[[ 16   6  13 -45  -7  38   8]
 [-12  22  12  -6  28  69   2]
 [ 10   8 -32  29 -38   4  15]
 [ -5 -51  41  19 -10  10 -17]]
->
[[ 16   6  13 -45  -7  38   8]
 [ 10   8 -32  29 -38   4  15]
 [ -5 -51  41  19 -10  10 -17]
 [-12  22  12  -6  28  69   2]]

[[-30 -36  10  -7 -51]
 [  1 -53   2 -44 -23]
 [ 20  21  10  12  63]
 [  2  17 -36 -10 -60]
 [-17 -28  -8 -15 -64]]
->
[[ 20  21  10  12  63]
 [  2  17 -36 -10 -60]
 [  1 -53   2 -44 -23]
 [-17 -28  -8 -15 -64]
 [-30 -36  10  -7 -51]]

[[ 44 -38 -42  13  14 -33 -38  40 -41]
 [-41  73  66  30  26  48  65 -15  70]
 [ 39 -17 -21  52  52 -26 -27  68 -22]
 [ 17 -19 -26 -16 -16 -13 -12  -6 -21]
 [ -9   5 -26  51  48 -32  -7  40 -13]
 [ -5  38  57 -37 -37  59  49 -52  52]]
->
[[ 44 -38 -42  13  14 -33 -38  40 -41]
 [ 39 -17 -21  52  52 -26 -27  68 -22]
 [ 17 -19 -26 -16 -16 -13 -12  -6 -21]
 [ -5  38  57 -37 -37  59  49 -52  52]
 [ -9   5 -26  51  48 -32  -7  40 -13]
 [-41  73  66  30  26  48  65 -15  70]]

[[  7  23  -6  20]
 [ 29  17 -18  73]
 [ 20 -18 -17  42]]
->
[[ 29  17 -18  73]
 [ 20 -18 -17  42]
 [  7  23  -6  20]]

[[-26  13 -67  66  19 -18  22 -13 -24 -49   4 -66  -8  41 -58]
 [-32  48  30  46 -15 -12   9  31  33  19   9 -81 -75  52 -56]
 [ 14   3 -60  52  22  11  51 -24  14 -65  45 -29  46   7 -47]
 [  4   3   7 -15  -9  50 -32  19 -12  33 -61 -45  15 -55 -12]
 [  8  37 -33  38   7 -17   1   8  53 -26  41 -69 -15  13 -54]]
->
[[ 14   3 -60  52  22  11  51 -24  14 -65  45 -29  46   7 -47]
 [  8  37 -33  38   7 -17   1   8  53 -26  41 -69 -15  13 -54]
 [  4   3   7 -15  -9  50 -32  19 -12  33 -61 -45  15 -55 -12]
 [-26  13 -67  66  19 -18  22 -13 -24 -49   4 -66  -8  41 -58]
 [-32  48  30  46 -15 -12   9  31  33  19   9 -81 -75  52 -56]]

[[ 19  10  33 -22  -2  32   2 -19   2 -24 -57 -29  -9  27   7]
 [ -3   1   3 -34 -36  15  61  27  -4  15 -74  15 -30  46  26]
 [  2  12   1 -11 -11 -13  20  24 -10  -8 -11 -15 -14  28   9]]
->
[[ 19  10  33 -22  -2  32   2 -19   2 -24 -57 -29  -9  27   7]
 [  2  12   1 -11 -11 -13  20  24 -10  -8 -11 -15 -14  28   9]
 [ -3   1   3 -34 -36  15  61  27  -4  15 -74  15 -30  46  26]]

[[ 22 -13 -58 -34  15]
 [ 33 -10 -60 -29   7]
 [ 34  -7 -24 -20 -22]
 [-11  36  22  33  21]
 [ 12  49  29  53  -1]
 [  4   1 -26 -13  40]
 [  8  -1 -26 -13  39]
 [ 11  38  34  45 -10]
 [ -8  31  31  39  10]
 [ 19 -11 -50 -30  21]
 [  0  43  26  45   8]
 [-34 -37  18 -26 -43]]
->
[[ 34  -7 -24 -20 -22]
 [ 33 -10 -60 -29   7]
 [ 22 -13 -58 -34  15]
 [ 19 -11 -50 -30  21]
 [ 12  49  29  53  -1]
 [ 11  38  34  45 -10]
 [  8  -1 -26 -13  39]
 [  4   1 -26 -13  40]
 [  0  43  26  45   8]
 [ -8  31  31  39  10]
 [-11  36  22  33  21]
 [-34 -37  18 -26 -43]]
---
[[ 21  28 -16  -1  -4 -29  11   3  -1  12 -27  25 -83  -7 -10  26]
 [-24 -15   5  -5 -16  17 -15  12   4   3  21 -35  10  -3 -21   5]
 [ -1   7  10  14 -17 -24  22   2 -20  -7   3  12 -20 -27   5 -28]
 [ 20  12 -23 -14  -3  17 -16   4 -24   0 -37  -7   2  37   6 -14]
 [ -9   8 -12 -16  -8   5 -12  -2  -7  17 -29 -22 -16   6   9   4]]
->
[[-10  26  21  28 -16  -1  -4 -29  11   3  -1  12 -27  25 -83  -7]
 [-21   5 -24 -15   5  -5 -16  17 -15  12   4   3  21 -35  10  -3]
 [  5 -28  -1   7  10  14 -17 -24  22   2 -20  -7   3  12 -20 -27]
 [  6 -14  20  12 -23 -14  -3  17 -16   4 -24   0 -37  -7   2  37]
 [  9   4  -9   8 -12 -16  -8   5 -12  -2  -7  17 -29 -22 -16   6]]

[[-10  -8  24  16 -28  -4 -29  47  43 -53]
 [ 66 -10  46  54  27   6  36  24  28  25]
 [  2  28 -50 -39 -36  43  57 -33 -30  40]
 [-46  28 -69 -71 -38  24  20 -30 -31  28]
 [-22  63 -16 -22 -41  67  64  41  33  44]
 [-20  46  17  10 -30  48   5  61  57 -14]
 [ 67 -44  59  65  55 -36  -8   8  13  -5]]
->
[[ 43 -53 -10  -8  24  16 -28  -4 -29  47]
 [ 28  25  66 -10  46  54  27   6  36  24]
 [-30  40   2  28 -50 -39 -36  43  57 -33]
 [-31  28 -46  28 -69 -71 -38  24  20 -30]
 [ 33  44 -22  63 -16 -22 -41  67  64  41]
 [ 57 -14 -20  46  17  10 -30  48   5  61]
 [ 13  -5  67 -44  59  65  55 -36  -8   8]]

[[ 39  44  36 -29  48  -8  55  59  36  -3   1]
 [-10   2 -15  33   2 -29  22  21  38 -39 -45]
 [  6 -12  16  66 -47  37 -23 -33 -26  29   9]
 [ 39  32  44 -12  28  23  29  29   8  29  31]
 [-21 -15 -19  21  24   8 -11  -6  24  10  28]
 [-30  -6 -38  16  34 -42  21  28  61 -48 -34]]
->
[[ -3   1  39  44  36 -29  48  -8  55  59  36]
 [-39 -45 -10   2 -15  33   2 -29  22  21  38]
 [ 29   9   6 -12  16  66 -47  37 -23 -33 -26]
 [ 29  31  39  32  44 -12  28  23  29  29   8]
 [ 10  28 -21 -15 -19  21  24   8 -11  -6  24]
 [-48 -34 -30  -6 -38  16  34 -42  21  28  61]]

[[  7 -27 -32  -3  56   7 -27]
 [ 31  -5  27   7  39   7  14]
 [ 67  -5 -15  -8 -13 -52  -3]
 [ 31  -5  -7 -18   5 -52 -27]
 [ 19   2   2 -18  22  21  14]
 [ 31 -12 -24  -3  56  21   6]
 [-16  10  10   7 -30 -37 -11]
 [ 55 -34 -15   2 -30 -37  -3]]
->
[[  7 -27   7 -27 -32  -3  56]
 [  7  14  31  -5  27   7  39]
 [-52  -3  67  -5 -15  -8 -13]
 [-52 -27  31  -5  -7 -18   5]
 [ 21  14  19   2   2 -18  22]
 [ 21   6  31 -12 -24  -3  56]
 [-37 -11 -16  10  10   7 -30]
 [-37  -3  55 -34 -15   2 -30]]

[[ 51  22  -3  -8  42  41 -14 -11  48  -8]
 [ -9  11   8  15 -12 -12  19  13 -12  13]
 [-25 -13  35  37  -1  -3  33  37 -20  38]
 [-66 -23  52  65 -34 -35  64  61 -62  63]
 [  6   3  18  18  15  14  14  16   7  18]
 [-25 -22  27  11   8   5  10  25 -13  20]
 [ 37  19  23  36  34  34  24  17  31  29]]
->
[[ 48  -8  51  22  -3  -8  42  41 -14 -11]
 [-12  13  -9  11   8  15 -12 -12  19  13]
 [-20  38 -25 -13  35  37  -1  -3  33  37]
 [-62  63 -66 -23  52  65 -34 -35  64  61]
 [  7  18   6   3  18  18  15  14  14  16]
 [-13  20 -25 -22  27  11   8   5  10  25]
 [ 31  29  37  19  23  36  34  34  24  17]]

[[ -3  -9  50  35  52]
 [ 59   5   0 -32 -17]
 [-49 -47 -24  61   3]
 [ 60  14  -4 -36 -17]
 [ 62   4  -3 -38 -20]
 [ 52  20  -6 -51 -31]
 [ 66  -3   3 -27 -13]
 [-27 -67 -19  46  10]
 [-10  78  27 -31  -3]]
->
[[ 35  52  -3  -9  50]
 [-32 -17  59   5   0]
 [ 61   3 -49 -47 -24]
 [-36 -17  60  14  -4]
 [-38 -20  62   4  -3]
 [-51 -31  52  20  -6]
 [-27 -13  66  -3   3]
 [ 46  10 -27 -67 -19]
 [-31  -3 -10  78  27]]

[[-28 -23 -21 -19  -9 -19   1 -24  72  43 -15 -20  39 -20]
 [-24 -21  -7  -5 -11 -19  14 -22  52  35  -2 -18  38  -6]
 [ 28  34 -35 -36  40  38 -49  35  55  30 -39  34  -7 -35]
 [ 18  40  22  23  30  16  25  29 -37  30  21  39  25  23]
 [-32 -28  28  30 -25 -35  56 -32   8  25  35 -26  51  28]]
->
[[ 39 -20 -28 -23 -21 -19  -9 -19   1 -24  72  43 -15 -20]
 [ 38  -6 -24 -21  -7  -5 -11 -19  14 -22  52  35  -2 -18]
 [ -7 -35  28  34 -35 -36  40  38 -49  35  55  30 -39  34]
 [ 25  23  18  40  22  23  30  16  25  29 -37  30  21  39]
 [ 51  28 -32 -28  28  30 -25 -35  56 -32   8  25  35 -26]]
